Each named move below is a turn or a mirror, shown by a few rows before and after it. Which moves, in which order, take the first row of each later pair to the second? The first pair is answered.
q_780:
[  2  -4   5  19  18  19   0  -5  38 -12  60  10  13] -> [ -1 -30  17  25  22  42 -13   1  33 -13  29  21  10]
[-25   7  61 -38  -1  -5 -53  -8  19  -6  -6   2 -29] -> [-20  31  52 -40  -8 -25 -39 -13  24 -11  22  -8 -26]
[ 26 -30  12   5  12  25 -39 -39 -25 -14  13 -15  11] -> [ 29  -6   2   3   8   3 -25 -41 -25 -18  41 -26  12]
q_664:
[ 10 -12  11 -47  47  67 -49 -38 -25  39 -65 -29 -55] -> [ 10  86  -1 -66  14   2  -1 -18 -11  39  26 -82 -45]
[  4  20 -26  18 -17  -5  38   9   0 -30 -12   2 -20] -> [  2 -17  -9  16  -2  21   7   8  -6 -28 -41  13 -30]
[ 21 -21 -27  -6  48   8  26  -6 -14 -34   0  15  -7] -> [ 18 -22  -8 -22  59  14   6   6 -16 -29   9  -5 -18]
[-10  34 -61  60 -50   5  75  24  21 -15 -60  47  46] -> [ -10  -58   22   20   10   84  -38   27    2    2 -107   33    3]
q_533:
[-36  16  18 -23 -24  18  39  52 -13  44 -15 -19  13] -> [-30  13  28 -30 -14  16  26  52 -14  45  -7 -29   8]
[  9  45 -28 -10  -8  -1  32  30   3  -9 -16 -35  18] -> [ 11  16  10 -36  22  18 -19  29  -3   0 -11 -51  -6]
[-13  11   5  -4 -15  12  16  15   4   3  29 -30  18] -> [-13 -18  20  -5  -6  35  -8  19   1   5   3 -23  10]
q_787:
[-39 -46   8   4  -6  30   4  -7 -55 -11 -51  14  20] -> [-25 -50 -20   9   2  10  13 -41 -56 -18 -26  34  21]
[  6 -22 -25  32   4  20  19 -23  -3 -12 -29  48  21] -> [ 20  -9 -34  23  13  -7  15 -44  -3 -12  20  40  13]
[ 37   9  38  -6 -15 -43 -10  64  -1  18  33 -51 -17] -> [ 22  -1  45   5 -25 -17  -9  86   1  18 -18 -41 -11]
q_862:
[ -4   6 -37  13  -8 -38  33 -40   6 -31   2  30  37] -> [-32  -6  27  -9 -15  22  -1  32   8 -16 -63  -3  28]
[  7  13  40 -37   8   1 -18  28   4   6  20 -49   1] -> [ 26   4   9 -31  24 -26 -12 -11   1  -3  57 -35  -1]
[  3  21 -19 -10 -42  -5  34  26  13  10 -21  11  16] -> [ 13 -41  10 -25   4  26 -28  -1   3  17 -26  15 -11]
Now pairs of rows:
Between the rows of a pair lie 2 to 3 moves.
[ -8  63  26 -48 -19 -17  -8  48  -3  10  31 -55 -16] -> [ -4  77 -33 -11 -41 -46  45  24   1  -5  29 -13   8] : q_787 then q_862 then q_862
[ -9  36  40 -33  -9  18  29  66  20   9  34 -25  -9] -> [ 26 -56 -11   7  36  18  11 -37   3  -5  26  65 -11] : q_780 then q_787 then q_862
[ 15  76 -16 -31 -28 -17  20  72  -3 -10  28 -37  32] -> [ 34  67 -24 -38  -5 -39   8  34  -6 -10  72 -30  22] : q_862 then q_664
[  2  28  40 -43  29 -10 -52 -13   9  10  42 -22 -30] -> [-22   0  52 -22   8  44 -46  24  10  13 -52   6 -15] : q_787 then q_787
[-28  55  21  -8 -57   7  10  69  -3   8  24 -14   9] -> [-31   1   6  24 -52  44   5  51 -13   1 -48  43  19] : q_780 then q_787
[ 16  -2 -18  15   1  -8   4 -35  -5  -1   0  13 -12] -> [  1  33   8   2 -20   3  10  17   3   4 -11 -23 -10] : q_787 then q_862
[-31  36  27 -47  28  24 -14  79   0   5 -38 -49 -28] -> [  9  52 -71  -1  26 -61  48 -17  -2 -21  45   7  -6] : q_664 then q_862 then q_862
[ 34 -17 -12 -10  48 -42 -37 -76   9   2  86   2 -30] -> [-35  70  14   0 -57   4  47  79  28   9 -29 -41  15] : q_664 then q_862
[ 20 -25  46 -64  59   7 -57 -43 -13  17  10 -17 -66] -> [ 20  14 -67  13  -3 -46  65 -71  -8 -10  -6  54  -7] : q_664 then q_664
[ 18  -2   2 -17 -16 -42  13  12  37   3  44 -52   3] -> [ 26 -26   6 -20  -1 -39  -7 -10  33   6  50 -48  -9] : q_862 then q_862
[ 15  25 -70  51 -37 -44  62 -10  -2 -15  27  45  41] -> [ -8 -56 -10  44 -18  48  -5  25 -13   0 -86  59  23] : q_862 then q_787
[-19  27  17  -1 -27   5   0  51  21 -14 -11 -82  17] -> [  5   7  22 -17  10  -9 -33   8  18 -15  43 -88  -3] : q_664 then q_862 then q_664
[  5 -34   8  -8  17  23 -21  -4 -15   6 -18  12 -14] -> [  4  18  15 -24   3  -3  -4  20  -5   6  26 -27 -13] : q_664 then q_862 then q_862
[  9  -4 -34  37 -38   5  33 -19 -24   2 -64  -2 -18] -> [ 27 -19  13 -13  10   0 -33 -36 -28  13   3 -46 -57] : q_862 then q_780 then q_533
[-38  49  13   6 -64   0  15  36 -15  -3  -4 -19   6] -> [-32  41 -14  25 -70  -8  35  19 -17  -7  -8   7  17] : q_664 then q_780
[ -4 -62   4  -6  38  59 -74 -21 -22  -7 -59  12   9] -> [-28  40  36 -38  -9  39 -38  69  -6   1 -28 -72  17] : q_780 then q_862 then q_780
[  5  81   3  -8 -48 -73  37  18  34   4  26 -42 -15] -> [ 35 -51  22 -10  38 -35 -63 -71  12   4  17   6 -55] : q_780 then q_862 then q_664
[  5  38 -42 -15 -23 -27  40  30  -7  -2  30 -43  14] -> [ -3 -15  16 -41  11  29 -29  49 -11  11 -12 -57 -13] : q_787 then q_533
[  0  50  -4 -14 -16 -32  35 -23   2  -2  42 -14  17] -> [ -6   7  51 -43  15  20 -34 -11  -1  13  14 -29 -11] : q_787 then q_862
[ 24   7 -31   7  38 -59   8 -50   9 -22  93   7 -20] -> [ 19 -63 -38  35  45 -13  -5 -63   1 -29   4  64 -15] : q_664 then q_780
[ 14 -19  31 -17  36  36 -58 -14 -30 -25  26  -8  15] -> [  6  55  -1  -6 -12  -6  13  13 -18 -31  55 -25  41] : q_862 then q_787
